Here are some points, each followed by its number:
[-0.1 -0.4  0.5  0.   0.5 -1.   0.3  0.1  0.4  0.4 -0.5  0.5  1.4  1.
 -1.2 -0.4 -0.8 -0.7  0.5] 0
[-0.6  0.4 -0.5 -0.3 -0.2 -0.5  0.  -0.6  1.4  0.3 -0.9  0.8  0.2 -0.2
 -1.8 -0.1 -0.1 -0.6 -0.9] 1
[-0.9  0.8 -0.3 -1.   0.4  0.4 -0.8 -0.9  1.  -0.2 -0.4 -1.  -0.8 -0.1
  0.1  0.2  0.2  1.2 -1. ] 2
[ 0.  -0.4  0.4  0.4  0.6  0.1  0.4  0.4 -0.4 -1.  -0.6  0.5  0.4  0.9
 -0.3  1.3  0.1 -1.7  0.9] 3
[-0.7  1.3 -1.  -0.3 -0.2  0.3 -0.7 -1.   1.4  0.3 -0.7  0.2 -0.9 -0.5
 -0.9  0.3  0.6  0.  -0.4] 4
[ 0.1 -1.  -0.6 -0.6 -0.9  0.9  0.3 -0.5  0.3  0.8 -0.7  0.2 -0.2 -1.1
  0.8  0.2  1.  -0.1  0.7] 5
[-0.6  2.3 -1.5 -0.2 -0.3  1.  -1.6 -1.4  1.4  0.7 -0.2  0.5 -1.1 -0.6
 -1.5  1.4  0.6  0.9 -0.5] 6
[ 0.  -0.1  0.1  0.   0.5  0.4  0.4 -0.1  1.3  0.8 -0.7  0.3  0.6  0.
 -0.4 -0.2 -0.6  0.   0.2] 7
[ 0.  -0.4  0.   0.1  1.   0.3  1.   0.2  0.3  0.6 -0.8  0.8  0.8  0.8
 -1.   0.8 -0.7  0.3 -0.2] 8
[ 0.5 -0.6  0.   0.4  0.8 -0.1  0.4 -0.3 -0.2 -0.5 -0.2  0.8  0.9  0.2
 -0.6 -0.1 -0.1 -1.3  1.2] 9
[-1.2  0.  -0.6 -0.5  0.1  0.5 -0.5 -0.4  1.4  0.8 -0.1 -0.6 -0.6 -0.3
  0.2 -0.1 -0.7  1.5 -0.9] 10
[ 0.1  0.7  0.8 -0.4  1.  -0.4 -0.3 -0.9  0.9  0.4 -0.2  0.1  0.5  1.9
 -0.9 -0.3 -0.2 -0.4 -0.2] 11
[-0.2  0.2  0.5  0.5 -0.1 -1.   0.2  0.5  0.4  1.  -0.5 -0.4  0.5  0.8
 -1.2  0.  -1.4 -0.6 -0.9] 12
[ 0.1  0.8  0.6  1.2 -0.4 -2.3  0.6  1.   0.8 -1.3 -0.5  0.   0.8  0.5
 -0.5 -0.4 -0.3 -1.2 -1.2] 13
[ 0.4  0.3 -0.1  0.1  0.4 -0.6 -0.3 -0.3  0.6  0.3 -0.2  0.5  0.6  1.1
 -1.7 -0.6 -0.5 -0.8  0.2] 14
[ 0.8 -4.6  3.1 -1.6 -4.5  3.4  3.6  2.  -5.  -3.5  0.7  3.  -3.6 -2.7
  7.1  1.3  4.3 -0.2  2. ] 15
[-0.4 -0.8  0.4  0.5  0.1 -0.1 -0.4 -1.2  0.2  1.1 -0.2 -0.5  1.7  0.7
 -0.8 -1.  -1.3 -0.7  1.2] 16
[ 0.1  0.1 -0.1 -1.1 -0.2  0.   0.1 -0.3  1.   0.4 -0.3  1.1  0.4 -0.7
 -1.4 -0.1  0.8 -0.6  0.6] 17
Which two points above are nearest to each new point by angle, seen from the average point of the numbered points? Their numbers follow each, nearest first.
[-0.4 -0.1 -0.5  1.   0.9  0.3 -0.9 -0.4  0.8  0.1 -0.4 -0.4  0.3 -0.1
 -1.  -1.5 -0.4 -0.1  0.2] -> 16 14
[-0.1  0.7 -0.6  0.9  0.3 -0.9 -0.2 -0.1 -0.3  0.5  1.  -0.7  0.3 -0.2
 -0.5 -0.9 -0.1  0.5  0. ] -> 12 14
[ 0.8 -0.7  0.1 -2.  -0.7  1.5  0.3  2.5  0.7 -0.2 -0.3  0.8 -0.5 -1.1
 -0.3  0.6  1.3 -0.2  0.8] -> 15 5
[ 2.3  0.3  1.6 -0.6  1.2  1.1  0.2  1.6 -4.3 -0.2  1.8 -0.7  0.7 -1.9
  2.9  0.8  1.7  1.1  0.2] -> 15 5
[ 0.5 -4.2  1.7 -1.2 -3.9  3.3  3.   0.5 -3.6 -2.3  0.   2.  -3.2 -1.7
  5.7  1.   3.5 -0.3  1.9] -> 15 5
[ 0.2 -0.6 -1.1  1.1  0.4 -0.8 -0.5 -0.8  0.3  0.2  0.   0.   0.7 -0.2
 -0.4 -1.   0.  -0.4  1. ] -> 16 9
[ 0.2 -0.9 -0.1  0.7  0.3 -0.9  0.  -0.9  0.1  1.2  0.2  0.4  1.6  0.7
 -0.5  0.  -1.  -0.7  1.3] -> 16 0
[ 0.5 -2.7  0.5 -1.6 -2.7  2.9  1.9  0.  -1.7 -0.9 -0.7  1.1 -2.2 -1.
  3.1  0.9  2.   0.   0.8] -> 15 5
[-0.3 -0.8 -1.   1.   0.7 -0.8 -0.4 -0.4  0.5  0.3 -0.3 -0.6  0.6 -0.5
 -0.3 -1.2 -0.3 -0.5  0.3] -> 16 9
[ 3.   0.5  2.   0.1  1.5  1.6 -0.1  1.5 -4.6 -0.3  2.2 -0.2  1.3 -1.9
  3.3  1.1  1.9  1.   0.5] -> 15 5
[-0.2  0.2  0.4  1.9  0.8 -0.6 -0.1 -0.5  0.3  0.6  0.9 -1.1  0.6  1.6
 -0.4 -0.4 -2.1  0.1  0.6] -> 16 12
[-0.5 -0.5 -1.1  0.9 -0.1 -1.2  0.   0.1  0.4  0.5  0.1  0.   1.  -0.9
 -0.7 -1.1 -0.2  0.1  0.6] -> 16 0
[-0.8  0.5 -0.5  0.1 -0.2 -1.  -0.2  0.1  1.5 -0.5 -0.7  0.3 -0.5  3.2
 -1.  -0.8 -0.4 -0.7 -1. ] -> 11 14
[-0.2 -1.  -1.4  1.3  0.7 -0.9 -0.8 -0.5  0.3  0.1  0.1 -0.7  0.6 -0.9
 -0.2 -1.4  0.  -0.4  0.5] -> 16 9
[-0.8  0.   1.   0.4  0.2 -1.8  0.2  0.9  1.2 -0.1  0.  -0.1  0.2  1.7
 -1.5 -0.4 -1.  -0.9 -1.2] -> 12 13
[-0.1  0.4 -0.2 -0.7 -0.3 -0.4 -0.3  0.2  0.1 -0.7 -0.3 -0.4 -0.5 -1.4
  0.1 -0.5  0.7  0.3  0.2] -> 2 5
[ 0.5 -1.7  1.1 -2.8 -1.4  2.1  0.2  0.2  0.  -1.6  0.4  1.  -1.7 -1.3
  2.   1.1  2.9 -0.1  1.2] -> 15 5
[ 0.8 -0.4  1.  -0.8 -1.3  0.3  0.6  1.6 -4.  -2.1  2.4 -1.2 -0.6 -2.4
  5.5  2.5  2.9  2.3 -0.3] -> 15 5
